Here is a table of points, one per row:
(6, -37, -10, -38, 3, -24, -54, 25, -19, -15, -1, 18, -3, 2, 25, 52, -12, 59, -1, 22, 51, -69, -22, 3, 22, -5, 9, -46, 13, 30, -22, 0, -56, -16, -33)
(-13, -27, 7, -27, -13, -38, -9, -31, 10, 30, 16, -38, -9, -18, 24, 10, -33, -21, 1, 35, 12, 2, 70, 52, 9, 6, -19, -55, -29, 36, 54, -38, 37, 4, 18)
(-10, 12, -4, -5, -8, 2, -12, 35, 70, 39, -24, 36, -20, 18, 20, 22, 35, -17, -87, -44, -32, -3, -7, 70, -52, 54, 35, 11, 53, 0, 51, -34, 3, -5, -11)
(-17, -24, -14, -20, 0, -46, 12, -23, -23, 34, 19, 11, -33, 37, 33, -50, 23, 4, 64, -20, 18, -54, 21, 49, -48, -14, -42, -16, 18, -26, -40, 20, 17, 7, -24)
(43, 23, -27, -1, 12, -32, 2, 19, -23, -41, -37, -22, -20, 75, 26, 42, -31, 43, -5, -11, -15, -18, -42, -1, 16, 83, -11, 16, -20, -58, 47, 25, 3, -25, 30)
(10, 2, 48, -73, -16, 50, 17, 25, 19, 30, 13, -6, 13, -27, -22, 37, 1, -5, 14, 22, -12, -74, -68, -19, 17, -19, 27, 30, 42, 0, -11, -15, -61, 5, 12)
(-47, -30, -49, 6, -3, 13, 16, -3, -62, 27, 56, 46, -31, 17, -62, -30, 33, 12, 33, -1, -40, 7, -4, -31, -17, 6, 46, -45, 40, 87, 16, 14, -33, -15, 56)
(4, -53, 5, -5, -10, -14, 3, -14, -22, -34, -16, -46, -23, 33, 21, -20, 45, -50, -30, 4, -70, 6, -47, -5, 26, 26, -7, 63, 42, 79, -13, -16, 18, -9, -45)
(7, -14, 1, 49, -61, -41, 9, 25, 24, 11, 30, 89, 22, -31, -41, -16, 14, 32, 34, 19, 53, 11, 15, 31, 29, 23, 28, 49, 66, -31, 29, 28, 32, -27, 38)
(8, -37, 8, 15, 20, -13, 82, 26, -10, 58, 3, -5, 9, -38, 13, 52, 10, 31, 48, 43, -39, -2, -22, -46, 38, -30, 15, -22, -39, -53, 0, -1, -14, -40, -85)
(-5, 16, -14, 0, 34, 1, 7, 63, 61, -29, -15, 3, 40, 61, -20, -5, 47, 48, -9, -3, 23, 1, -10, 76, 6, 19, 35, -9, -59, 3, -7, -6, -26, 48, 8)
(17, 32, 9, 30, 82, 6, -8, -43, -11, -45, 30, 11, 31, -52, -11, 41, -12, -70, 34, -1, -13, -25, -1, -16, 44, -6, 51, -50, -24, -57, 9, -3, 54, 18, -1)
(-36, -13, -11, -28, 32, -13, 29, 41, -28, -66, 8, 1, 10, -4, 52, 34, 4, 3, 8, -43, -13, 20, -5, -16, 2, 49, -26, -8, 16, 38, 69, 65, -58, -64, -7)
(-7, 9, -5, -16, -6, 15, 35, -25, 1, -23, -37, 53, 15, 32, 19, 10, -4, 17, 23, -30, 44, 18, 51, -53, 0, -61, 17, 10, 6, 40, 2, -65, 62, 2, 3)
(-82, 6, -29, 0, 19, -8, -35, 4, -56, -55, 21, -32, 3, 20, -1, -9, -54, -24, 40, 33, 6, -21, 6, 12, -43, -48, 30, 30, -38, -3, 6, -18, 15, 44, 61)
(11, 16, 12, -12, -38, 3, -14, 35, -11, 17, -23, 20, -34, 27, 75, 18, 2, -40, 9, -32, -34, -12, 29, 0, 33, 17, 1, -45, 29, 56, -35, -17, 13, 40, -8)
(-37, -6, -20, 9, -27, 5, -11, -73, 24, -49, -39, -2, 61, 17, -12, -62, 15, -11, 45, 37, 11, -24, -63, 2, -62, 14, -47, -17, -35, -35, 5, 33, -21, 31, 14)
(-37, 33, -9, 77, -109, -32, -39, 1, -53, 28, 17, 14, -17, 33, -25, -14, 35, -2, 23, -21, 34, 52, 19, -25, -67, -15, 16, -11, -1, -3, 9, -71, -47, -10, -23)
(-57, -15, -41, 32, -8, 45, -2, 54, 38, 3, -28, 29, -9, -44, 7, 9, 57, -12, 13, 3, -77, -11, 35, -2, 30, 9, -31, 39, -53, 60, 5, -4, 39, 23, 44)
(5, -27, -53, -17, -27, 16, 6, 45, 61, -47, 41, -10, -26, 32, -40, 13, -12, 14, -17, -14, -44, 40, -55, -27, 25, 18, 57, 32, 52, -5, -6, -6, 26, 0, 13)
(70, -40, 5, 27, -22, 18, -53, -20, -2, -41, -70, 18, 34, 18, -34, 17, 23, -4, 51, 53, -4, -21, 27, 29, -12, 44, 13, 7, -14, -20, -16, 11, -20, 7, 32)
(15, 28, 63, -24, 12, -72, 51, -57, 10, -23, -60, 55, -11, -27, -11, 25, -15, 15, 17, -40, -15, 27, -58, 1, 3, -29, -22, 19, -44, -5, -29, -8, -50, 31, 24)
(-36, 27, -27, -12, 11, 9, -20, -35, 8, 31, 23, -47, -32, 49, -64, 26, -21, -12, -22, -4, -11, -17, 50, 28, -33, 9, 9, -50, -7, -83, -46, 11, -24, 4, -16)
(-15, -67, 29, -40, 60, -12, -27, 9, 14, 32, 18, -11, 29, 18, -8, -5, -28, -68, 77, -9, -2, 19, 56, -41, 24, -25, -43, 0, -11, -22, 27, -11, -30, 2, -26)
(-1, -37, 41, 22, -17, 14, 29, 17, -22, -22, -51, 15, -21, -25, -11, 36, 32, -61, 16, -41, 31, 7, 47, 48, -48, 18, 36, 37, 25, -34, -12, 32, -30, 11, -8)
(21, 59, -17, -14, -43, 57, -21, -25, 39, -13, -60, -14, -7, 26, 49, -12, -25, -24, 15, -3, -7, 16, -27, -9, 30, 2, -13, -21, 26, -33, -2, -8, -63, -36, -16)
(77, 46, -15, -21, -42, -47, -46, -12, -9, 48, -15, -1, 28, 14, 15, -21, 41, -11, -80, 5, -1, 3, 5, 7, 13, -54, 24, -6, 35, -29, 43, 20, 10, -38, 68)
(1, 23, -40, -34, 45, 32, 16, 36, -5, -35, -21, 13, 1, -51, 23, -47, -7, -8, -2, 54, -26, 43, -23, 17, 0, -67, -24, -42, -23, -16, 48, 27, -15, 53, -2)
(-33, -21, -13, 55, 42, 25, 40, -39, 23, 9, 18, -65, -10, 24, 45, 46, 10, 4, 1, 31, 25, -30, 33, 8, 11, -47, -25, -29, 53, 12, -5, -1, 2, 22, 4)
(9, 56, 31, 19, -7, -34, -55, 18, 59, 24, 8, -37, 14, 44, -10, -22, -16, -32, -23, 70, -22, 33, -31, -5, 12, 13, -24, -6, 16, 5, -16, 38, -13, 72, -12)
(20, 82, 24, 28, 9, 30, 28, -29, -23, 6, 39, -16, 32, 24, 29, 5, 40, 11, 36, -15, -2, 6, 5, 15, 28, 19, -39, 7, 10, -21, 16, -6, -11, -7, -31)
(-46, 37, 27, -13, 12, 64, 8, -67, -22, 7, 26, -21, -5, -2, -8, 51, 39, -4, 19, 32, 61, 28, 10, -22, -8, 13, -1, -27, -29, 23, 20, 20, 32, 3, 14)
(-24, 41, -3, -53, -12, -24, -31, -7, 0, 39, 24, 31, -33, -4, -30, -34, -17, 3, -11, -28, 15, -35, 15, 11, 46, -9, -8, 47, -1, 9, 10, 22, -4, 19, -6)
(44, 31, -64, -26, -31, 2, 23, 22, -39, 46, 18, -32, -18, 28, 6, -17, -3, -50, 14, 6, 2, 7, -26, 30, -48, -34, 16, 1, -39, -8, -28, 0, 5, -47, 3)
(49, -12, -5, -17, 1, 2, 12, 6, -40, 17, 25, -54, 75, -28, -17, 4, -66, 14, -8, -9, -46, -20, 33, 4, -24, 22, 3, -6, 12, 67, -34, -63, 7, 16, 20)
(44, -6, 2, -9, 6, 64, 29, 23, -14, 42, 54, 38, 24, 40, 22, -62, -46, 35, -4, -17, 27, -12, 16, -7, -6, 5, -62, -2, -3, -7, 50, -39, -6, -32, 51)
(48, -56, 30, 15, -2, 15, -23, 5, -36, 8, 27, -34, -5, 41, 27, 55, -6, 17, -26, -1, -12, 26, -28, 3, -15, -52, -13, 25, -43, 19, 17, 35, 52, 52, -21)
(5, 58, -11, 12, -24, -8, -16, 12, -10, -22, 57, 42, 36, -68, 11, 1, -20, -6, -8, 12, 33, 28, -27, 8, 5, 4, -3, 7, -10, 13, -71, 32, -31, 31, 55)
(-31, 8, 10, -1, -31, 33, 3, 34, 73, 0, -8, -42, -5, -31, -38, -17, -11, 29, 18, -36, -100, 20, 33, -61, -46, -31, -54, 26, 10, 3, -9, 48, 45, -72, -3)
(13, -26, -11, -46, 19, 37, -53, 7, 27, 7, -66, -20, -16, -71, -7, 4, 0, -14, 38, -39, -34, 121, 26, 43, 1, -34, 7, -3, 63, -5, -44, 10, 44, -5, 21)
(-10, 85, -30, -20, 39, -15, -44, -75, -25, 0, -34, -5, 23, -17, -25, -1, 14, 59, 6, -6, 24, -57, 38, -27, -16, -44, 30, 29, -13, 35, -3, 4, 10, -6, -35)
(14, 10, 13, 23, -25, -20, -22, 41, -13, -18, -45, 22, 35, 7, 17, -11, -83, 52, -10, 20, -19, -16, -28, 14, -6, 19, -9, 15, -8, 27, 11, 7, 72, 1, -64)
(-65, -1, 13, -26, 1, 2, 18, 39, 0, -9, -13, -52, 20, 12, -1, 22, 11, 45, -38, 13, -15, 12, -23, 5, 30, -4, 5, -20, 5, -62, -39, -27, -2, -53, -13)
(-12, -23, 23, -2, -20, 12, 34, -7, -55, 14, -39, -16, -27, 10, -47, -11, -14, 10, -48, 27, 7, 5, 73, -61, 30, 28, -31, -2, 37, -28, -3, 35, -29, 36, 9)
(37, -10, -10, 17, -69, -28, 11, -9, 20, -31, 25, -15, 24, -29, -8, -7, -31, 0, -20, 24, 28, -11, -31, 6, 52, -40, 4, -25, -10, 18, -15, 4, 40, 45, -5)
(-4, 14, -30, 61, -6, 11, -21, -57, 3, 19, 7, -14, -27, -32, -14, -6, -14, -36, -25, -15, 25, -17, -28, 59, 75, 3, 7, 21, -37, -34, 49, 4, -26, -16, -7)
(-8, -15, 25, 24, 56, 53, -25, -4, 4, 40, -28, -4, -42, 8, -8, -66, -3, 45, 23, -33, 30, 33, -30, 45, 31, 4, 80, 61, 71, -18, -2, -2, 1, 33, 8)
(43, -12, 37, 13, 2, 19, -28, -64, -10, -26, 49, 26, -7, 0, 29, -9, -3, 54, -40, 6, -46, -2, 52, -13, -7, 6, 18, -17, -5, -72, -19, -29, 5, -12, 13)
(-20, -13, -11, 19, 60, 16, -37, -1, 20, -37, -9, 79, -28, 14, -30, -39, -3, -32, -69, 51, 53, 45, 8, -4, -8, 6, -3, -27, 17, 29, -41, -13, 0, -46, -5)
(10, -9, 4, -43, -5, -17, 26, 18, 65, 25, -6, -33, -40, -58, 24, 24, 3, 45, -3, 15, 54, 13, -16, -26, -25, 89, -20, 47, -33, -15, -21, -51, 39, -15, 44)
There is one direction along which these points spread out most. Take the direction at right angles to it along which they spread out most. Then take the direction at right angles to both along which they spread out most. Go by this last direction. For each point below, how far along it does it lie, from 0 to 99? The average is 50, and the first point in the table lies past the average. One standard deviation of the points above along it is 16.
(14, -64, -6, -14, 24, 26, 97, 4, -4, 46, -50, -4, 23, -4, 30, 6, -64, -7, -26, -40, 3, 12, 19, -8, 7, 26, 7, -38, -17, -18, -29, 51, 22, 34, 37) 58
(36, 24, -48, -28, -17, -33, 23, 7, 1, -70, 37, -7, -23, -9, 25, -25, 92, -75, 1, 28, 12, 23, 47, -11, -27, 44, 27, 9, -1, -34, -21, 16, -15, 17, -51) 47
(9, -32, -25, 25, -26, 20, 5, 15, -15, -25, 35, 22, -54, -25, -112, 12, -11, 32, 7, -57, 8, 3, -31, 16, 5, 49, -58, -19, 11, 40, -7, -37, 58, 15, -11) 36
(-29, -23, 14, 23, 13, -3, 39, -11, -13, -23, -23, 18, 11, 0, -14, 21, -44, -17, -17, -9, -11, -9, 18, -11, -71, -8, -4, 64, 8, 44, 84, -27, -14, 49, -35) 41
(18, -23, -61, 31, 42, -70, -18, 43, 19, 21, -20, -22, 19, -51, 40, -25, 38, 49, -54, -31, -9, -23, -64, -50, -12, 9, 21, 0, 58, -11, 35, -67, 4, 18, -18) 63
(9, -41, 12, -51, 8, 18, 20, -42, 80, 20, 9, 1, 55, 0, -14, -4, -5, 29, 11, -5, 8, -13, -21, 2, 16, -39, 17, -7, -19, 42, -4, 25, -7, -26, -65) 61
(-52, 10, 68, -11, -10, 21, 25, 33, -46, -19, -32, -34, 36, -58, -63, -46, -5, -42, -13, -13, 9, -51, 27, -26, 22, 40, 15, -51, -24, -2, 0, 33, 25, -44, -33) 48
(-8, 42, 5, -1, 16, -13, 6, -33, -34, 39, 19, 35, 4, -1, 40, 53, -2, -16, -55, 35, -29, 8, -31, 56, -7, -6, -53, 59, 15, -22, -36, -37, 16, -5, 1) 60
(-19, -39, -28, -18, 13, 19, -33, -5, -15, 1, 18, 39, 84, 8, 3, -11, 31, 9, -34, -65, 42, -15, -29, -21, 16, 2, 0, -2, -67, 3, -11, 19, 31, -19, 16) 51
(35, 16, 36, 75, 33, -52, 37, -5, 32, -13, -9, -36, -5, 34, -1, -17, -37, -38, 16, 4, 23, -67, -23, -33, 26, -59, -1, 6, -1, 33, -9, 1, -4, -39, 56) 59
(75, 12, 29, 35, 32, -29, -28, 49, -14, 28, 34, 12, -46, -21, 0, 20, 4, 15, -7, -2, 36, -28, -51, -46, -28, -46, -33, -39, -7, 32, -8, 12, -23, -8, -43) 59
(-37, 0, 83, -19, -38, 8, 16, 8, -3, -48, 48, -8, -88, 24, 30, -22, 54, -10, 2, -22, 3, 25, 60, -15, 8, -21, -21, -22, -27, -46, -12, -29, -77, -47, -4) 38
(-26, -5, 23, 43, 14, -41, -29, -31, -15, 35, 11, 9, -37, -26, 31, -23, 5, -14, 37, 55, -12, 36, 32, -12, -51, 48, 41, 18, -57, 32, 14, 49, -28, -3, -8) 36
